(in the rows, 128 means zero)
Each named turn below is shown by a few rows before and after it. Which turns, in which order, take the first row of each later pair to the second? The first pair is answered.
K_798:
[112  96  86 120 118 103 149 123 111 129 128 138 123 135 161 143 118 111]  ->  [112  92  87 112 114 104 143 135 121 126 142 139 114 129 160 139 124 121]
[109 153  96 152 110  86 128 150 139 146 116 102 138 128 109 120 136 108]  ->  [110 143  92 155 117  89 131 138 125 147 101 104 142 127 119 121 126 100]
[145 152 180 103 139 135 130 137 159 147 161 119 134 127  93 109 122 135]  ->  [144 168 176 113 144 129 130 128 154 151 148 119 148 139  84 113 121 126]
[119 139 125 102 133  94 127 121 145 120 150 125 100 125 153 108 133 154]  ->  [122 154 127 110 130  89 122 119 145 119 149 121 107 133 143 111 140 152]
K_316:
[102 127 152 125 138 163 133 180 174 156 185 132  86 144 140 117 166 161]  ->  [116 173 112 202 124 146 110 188 146 143 136 134 115 140 147 140 168 157]
[114  73 123  93 111 127 164 130 132 109 134 136  89 118 164 121 113 145]  ->  [130 162 166 110 127 117 139 157 157 156 179 117 114 115  96 119 145 141]
[109 146 123 173  94  98 108 166 137 120 147  91 122 142 122 145 143 101]  ->  [ 98  91 107 150  87 105 124 150 129  92 130 102 107 144 158 144 126 103]
[144 164 119 175 114 106 116 152 107 126 124  83 125 141 166 165 151  97]  ->  [129  87 118 117 114 121 145 131 108 107 131  95  95 146 201 154 131  99]
K_919:
[110  81 145 113 152 164 145 114 114 159 144 120 130 144 149 129  86 118]  ->  [113  71 123 105 136 171 143 104 124 125 139 133 123 148 162 127  98 142]
[136 137 119 147 135 124 134 126 137 160 117 120 144  88 125 127 116 106]  ->  [132 118  88 137 106 126 128 117 155 114 113 132 130 102 136 126 132 137]
[114 103 139  98 129 130 148  88 137  99 138 127 118 180 117 126 116 120]  ->  [140 125 166 112 174 156 145 102 108 148 139 137 142 133 119 127  95 116]
[136 117 138 136 119 129 122 146 132 133 146 129  96  92 128 124 129 124]  ->  [130 113 132 134 108 122 121 140 138 123 144 125  92 104 129 122 137 125]
K_241:
[105 151 185 112 125 154 140 150 123 149 144 130 134 112 141 117 120 140]  ->  [ 97 159 183 135 119 134 145 149 112 156 129 113 138 127 138 121 114 113]
[124  83 153  85 148 140 152 124 130 142 143 132 104 120 148 114 101 121]  ->  [139 113 166 110 157 145 133 156 126 160 156 130 114  95 142 116 106 132]
[114 116 154 130 123  95 112 133 119 126 133 141 151 135 112 110 148 129]  ->  [112 109 150 125 122  96 116 129 122 122 131 143 149 140 115 109 146 129]
K_363:
[ 91 150 168  90 152 112 141  94 167 186 140 103 162 188  65 132 147 110]  ->  [ 81  83 163  56 152 121 161  87 164 170 139 107 138 186 100 125 124 107]
[128 147 191 118 165 162 124 120 137 139 154 130 131 142  86 134 173 130]  ->  [112  79 178  88 158 167 142 113 135 121 148 133 105 139 127 127 152 131]
[140 202 119 170 137 125 118 115  89 136 105 142 159 116 114 148 137 137]  ->  [142 161 149 117 173 153 143 100  81 161 118 158 152  96 127 139 110 133]
Pairs:
Between the rows of a pair lie two turns.
[119 137 170 123 120 134 154 141 134 135 159 118 130 140 102 142 160 120]  ->  [131 158 153 168 123 135 142 153 111 140 136 120 148 120 112 152 155 120]	K_919 K_241
[115 192 135 134 104  63 120 110 145 151 158  75 124 195  94 143 102 130]  ->  [163 135 133 101 167 161 121 113  97 156 144 144 131  89 159 136  57 200]	K_919 K_363
[147  96 109 134 150 127 121 102  91 108  89 133 137 120 144 133  97 135]  ->  [133 120 111 155 129  91 121 109 101 113  92 105 134 151 126 133 110 102]	K_363 K_919
[132 118 160 116 137 126 112 141 150 167 117 125 126 139 124 121 131  78]  ->  [122 103 136 130 109 111 109 146 157 141 106 121 114 147 138 123 136  83]	K_363 K_363
[135 110 143 138 108 147 154 154 130 149 140 147 131 105 164 144 113 119]  ->  [128 105 138 138 102 135 160 143 128 143 131 141 131 118 168 146 110 104]	K_241 K_241
[171 109 124 115  78 127 114 148 125 137 135 135 127 127 191 116 117 146]  ->  [166 126 150  96  79 117 115 153 146 152 164 119 122 141 166 108 131 137]	K_316 K_919
[148 140 158 112 149 133 138 132  95 170 126 119 135 110 125 127 109  95]  ->  [123 126 145 104 118 103 146 124 117 147 131 100 118 155 116 124 124  78]	K_919 K_919
[127 151 115 144 120 121 131 120 135 113 120 125 131 131 123 133 147 132]  ->  [131 138 114 138 134 136 139 104 119 118 104 135 137 120 135 131 131 132]	K_363 K_316
[109 124 117 206 171 122 139 165  81 154  60 131 176 125 113 179 108  98]  ->  [112  50 116  93 180 187 154 116 119 102  92 190 139 119 133 157 114 174]	K_241 K_241
[131 114 156 118 137 151  99 151 131 109 157 125  90 110  93 117 116 145]  ->  [131 111 160 109 139 150 105 144 135 109 159 122  89 117  88 115 115 143]	K_798 K_363
[136 101 135 124 102 148 149 118 103 131 113 137 113 132 153 130 113 129]  ->  [130 105 146 105  92 138 149 122 128 129 139 126 101 145 138 122 129 132]	K_363 K_316
[165 161  83 128 150 187 121 135 118 103 113 179 160 110 132 133 136 183]  ->  [158 129  78 114 147 189 130 134 119  97 109 181 147 109 153 133 122 184]	K_363 K_363
[125 114 167 125 105 112 118 159 134 155 160 116  96 121 129 113 157 135]  ->  [127 155 163 152 110  97 115 142 126 163 140 110 122 141 106 123 165 114]	K_798 K_798
[154 108 123 108 132 161 125 141 136 112 132 152 124  96 150 121 118 171]  ->  [155 124 153 116 155 150 131 150 116 161 137 134 134  89 137 120 103 133]	K_919 K_919
[111 126 135 121 113 126 111 115 124 123 150 128 121 137 116 102 115 137]  ->  [117 123 131 121 116 136 106 117 121 121 150 134 122 129 119 102 115 150]	K_919 K_919
[124 105 151  84 168 163 160 104  99 166 145 137 151 125 123 123 104 105]  ->  [114 137 163  89 135 137 141 144 141 162 190 107 133 149  93 115 142 107]	K_363 K_316
[112  61 124 101 131 138 140 127 138 106 140 135  88 112 167 107 124 127]  ->  [114 116 137 106 117 122 116 142 176 106 173 125  90 132 120 103 167 138]	K_798 K_798
[109 106 138 113 141 133 148 101 141 155 133 110 111 138 125 118 112 122]  ->  [126 117 135 139 152 141 137 122 117 167 124 115 122 106 140 122 100 128]	K_363 K_919
[108 132 152 123 144 109 136  97 138 131 121 116 137 164 108 132 134 127]  ->  [113 135 149 132 156 116 137  94 124 134 112 119 146 156 113 137 127 124]	K_316 K_363
[ 98 123 145  80  85 121 142 162 167 107 155  96  94 153 116 125 129 105]  ->  [135 148 166  92 128 163 129 187 148 146 169 114 113  88 118 122 116 130]	K_241 K_919
[128 137 146  81 132 160 103 123 126 111 111 151 150 130 120 112 132 199]  ->  [125 137 135  80 116 152  99 127 134  98 110 146 144 139 121 114 140 204]	K_363 K_798
[130 165 110 174 132 115 131 102 114 104 106 120 181 136 109 152 154 137]  ->  [138 131 143 129 179 147 156  86  97 136 114 135 178 105 119 147 121 137]	K_363 K_798
[134 122 151 111 125  89 141 163 148 144 125  88 131 114 133 133 121  97]  ->  [136 148 145 123 123  82 137 159 149 147 123  87 143 121 117 137 133  97]	K_241 K_316
[116 107 142 149 135 106 125  98 114 121 122 114 121 149 103 141 109  68]  ->  [116  93 112 132 112 116 115  94 140  77 132 133 102 153 112 138 132 111]	K_241 K_363
[147 153 132 161 149 131 114 127  85 171 115 126 156 101 105 126 103 125]  ->  [133  87 117 138 141 137 129 128  79 156 104 136 131  94 147 121  83 127]	K_798 K_363
[131 148 114 185 119 106 105 141 113 123 112 117 138 127 125 141 134 119]  ->  [140 146 136 170 153 125 111 130  98 150 112 126 153 114 121 142 118 112]	K_798 K_363
